B =
[[   2.3   68.7  185.9   -9.4   76.3  182.9   15.1  158.0  183.1  109.9
    60.2   43.7  183.9  -30.6]
 [ -99.3 -126.8   80.9  -82.7  -88.0   87.7   -0.8  -23.6  127.7    7.7
    25.9  121.8   24.3  113.4]
 [-105.1 -188.0 -151.5   39.5  -89.7  100.7   74.1 -140.2   51.8   61.1
   112.9   72.8  -55.2   72.2]
 [  67.5 -104.2  111.5   79.7   94.5   37.2 -120.0 -166.8  -75.7   24.4
    64.1   59.6   73.2  190.0]]
Indices start at 1.
(1, 1) => 2.3
(4, 1) => 67.5
(4, 5) => 94.5
(2, 11) => 25.9
(3, 3) => -151.5
(1, 14) => -30.6
(1, 7) => 15.1
(4, 7) => -120.0
(1, 8) => 158.0
(2, 2) => -126.8
(2, 1) => -99.3
(2, 3) => 80.9
(2, 10) => 7.7
(1, 12) => 43.7
(2, 13) => 24.3
(1, 5) => 76.3
(1, 3) => 185.9
(1, 4) => -9.4
(1, 11) => 60.2
(4, 9) => -75.7
(3, 10) => 61.1
(2, 7) => -0.8
(3, 11) => 112.9
(2, 6) => 87.7
(2, 4) => -82.7
(4, 14) => 190.0
(4, 6) => 37.2
(4, 3) => 111.5

grid =
[[21 70 41 30 49 21 37 32 31 32 17]
 [29 77 48 45 52 11 41 28 17 20 27]
 [23 70 47 47 59 21 30 35 25 28  5]
 [32 66 46 33 53 15 50 34 28 22 17]
 [25 72 46 40 53 22 39 33 29 22 22]
 [33 72 44 29 56 21 37 28 28 23 17]
 [20 67 48 34 50 19 40 30 30 30 18]
 [18 74 47 39 50 21 35 23 18 18 25]]
Indices start at 1.
(1, 1): 21
(6, 3): 44
(7, 9): 30
(4, 3): 46
(1, 8): 32
(4, 6): 15
(8, 9): 18
(7, 3): 48
(1, 3): 41
(2, 4): 45
(6, 6): 21
(5, 5): 53
(5, 8): 33
(6, 10): 23
(3, 3): 47
(5, 6): 22
(5, 7): 39
(2, 3): 48
(8, 10): 18
(2, 7): 41
(5, 3): 46
(6, 4): 29
(7, 4): 34
(4, 9): 28
(8, 11): 25
(5, 10): 22
(7, 8): 30
(5, 9): 29
(4, 7): 50
(8, 5): 50
(4, 5): 53

A =
19  -21  16  -29  -49  19  -5  4  0  -39  -19  8  40  -18
9  2  31  -26  -26  -39  8  2  42  -40  -21  14  -28  4
30  -17  24  -26  -62  39  -5  6  -28  -49  -1  4  61  -28
24  56  58  -54  13  -81  12  -4  48  -49  -14  10  -86  19
-21  -57  65  40  -31  -26  -4  -13  28  -54  2  23  46  12
17  34  51  -66  18  -42  -3  -13  35  -37  -30  4  -41  18
0  11  32  -26  -4  -11  -5  -20  -52  29  -37  -28  -33  -6
-22  -54  62  43  -32  -30  -2  -14  16  -43  0  18  31  10
9  -5  26  -13  -36  -13  2  0  -3  -18  -17  -1  -6  -10
8  34  35  -33  0  -47  6  -12  -14  14  -30  -21  -75  4
25  -28  38  3  -71  32  -1  4  -40  -55  17  9  64  -27
7  12  57  -27  -2  -52  4  -11  37  -48  -13  13  -35  14
30  -19  35  -13  -66  40  -5  4  -44  -53  11  4  66  -29
-1  -12  44  -15  -16  -11  -7  -16  -15  -16  -20  -5  6  -2
-4  -30  40  -30  -13  -3  -15  -14  25  -35  -37  11  32  8
Indices start at 1.
row 1 col 1 => 19
row 2 col 9 => 42
row 3 col 2 => -17
row 11 col 9 => -40
row 8 col 1 => -22
row 8 col 10 => -43
row 2 col 14 => 4
row 1 col 8 => 4
row 3 col 14 => -28
row 9 col 13 => -6
row 14 col 1 => -1
row 4 col 10 => -49
row 7 col 9 => -52
row 15 col 3 => 40
row 14 col 13 => 6
row 1 col 5 => -49
row 5 col 6 => -26
row 1 col 10 => -39
row 3 col 1 => 30
row 8 col 2 => -54
row 3 col 10 => -49
row 7 col 3 => 32
row 1 col 14 => -18
row 8 col 5 => -32
row 10 col 12 => -21
row 9 col 2 => -5
row 5 col 1 => -21
row 3 col 3 => 24
row 8 col 12 => 18
row 13 col 13 => 66
row 10 col 11 => -30
row 12 col 4 => -27
row 7 col 5 => -4
row 12 col 2 => 12
row 9 col 11 => -17
row 6 col 12 => 4
row 7 col 4 => -26
row 4 col 7 => 12

X =
[[145 551 127 253 265 368 794 199 824]
 [684 923 606 205 235 594 378 567 542]]
Rows and columns are counted from 1.
(1, 1)	145
(2, 4)	205
(2, 3)	606
(2, 1)	684
(2, 2)	923
(1, 2)	551
(1, 4)	253

x =
30  -32  -13  -16  -57  -27  29  19  -19  -4
-43  38  21  13  52  12  -40  -16  32  14
64  -23  -40  11  29  72  51  -15  -60  -43
32  -2  -24  16  51  68  24  -22  -34  -31
-9  22  -1  16  60  45  -10  -22  0  -9
22  5  -18  16  55  63  16  -22  -27  -26
47  -11  -32  14  43  72  37  -20  -47  -37
76  -39  -46  3  1  59  65  -7  -69  -45
77  -41  -47  1  -5  53  66  -5  -67  -44
71  -45  -39  -5  -29  27  62  6  -60  -35
-71  30  43  -9  -19  -69  -59  12  65  46
-78  41  45  -1  6  -52  -66  4  68  44
-62  22  40  -12  -30  -72  -50  16  59  43
77  -42  -45  0  -11  48  66  -3  -67  -43
Rows and columns are counted from 1.
(1, 1) = 30
(7, 9) = -47
(4, 9) = -34
(5, 10) = -9
(6, 1) = 22
(9, 7) = 66
(4, 2) = -2
(3, 8) = -15
(10, 4) = -5
(11, 3) = 43
(9, 6) = 53
(8, 5) = 1
(2, 8) = -16
(12, 2) = 41
(1, 3) = -13
(2, 2) = 38
(12, 4) = -1
(12, 10) = 44
(12, 9) = 68
(5, 3) = -1
(8, 3) = -46
(2, 10) = 14
(5, 8) = -22
(9, 5) = -5
(7, 1) = 47
(5, 5) = 60
(5, 4) = 16
(10, 1) = 71
(13, 7) = -50
(8, 4) = 3
(4, 5) = 51
(3, 3) = -40
(11, 10) = 46

a =
-17,-2,-2,1,26,0,-35,17,86,-2,-4
7,-12,1,-2,-30,5,-13,0,15,-6,-12
12,0,-9,1,15,5,13,12,-71,2,-7
14,-17,15,0,-8,1,-8,-8,-9,-1,10
6,-12,1,-2,-31,5,-8,0,14,-5,-11
Indices start at 1.
(1, 1) = -17
(1, 11) = -4
(1, 3) = -2
(4, 8) = -8
(4, 5) = -8
(1, 2) = -2
(2, 1) = 7
(1, 10) = -2
(5, 10) = -5
(2, 5) = -30
(5, 6) = 5
(3, 8) = 12
(5, 9) = 14
(1, 9) = 86
(2, 3) = 1
(2, 2) = -12
(4, 9) = -9
(2, 10) = -6
(3, 3) = -9
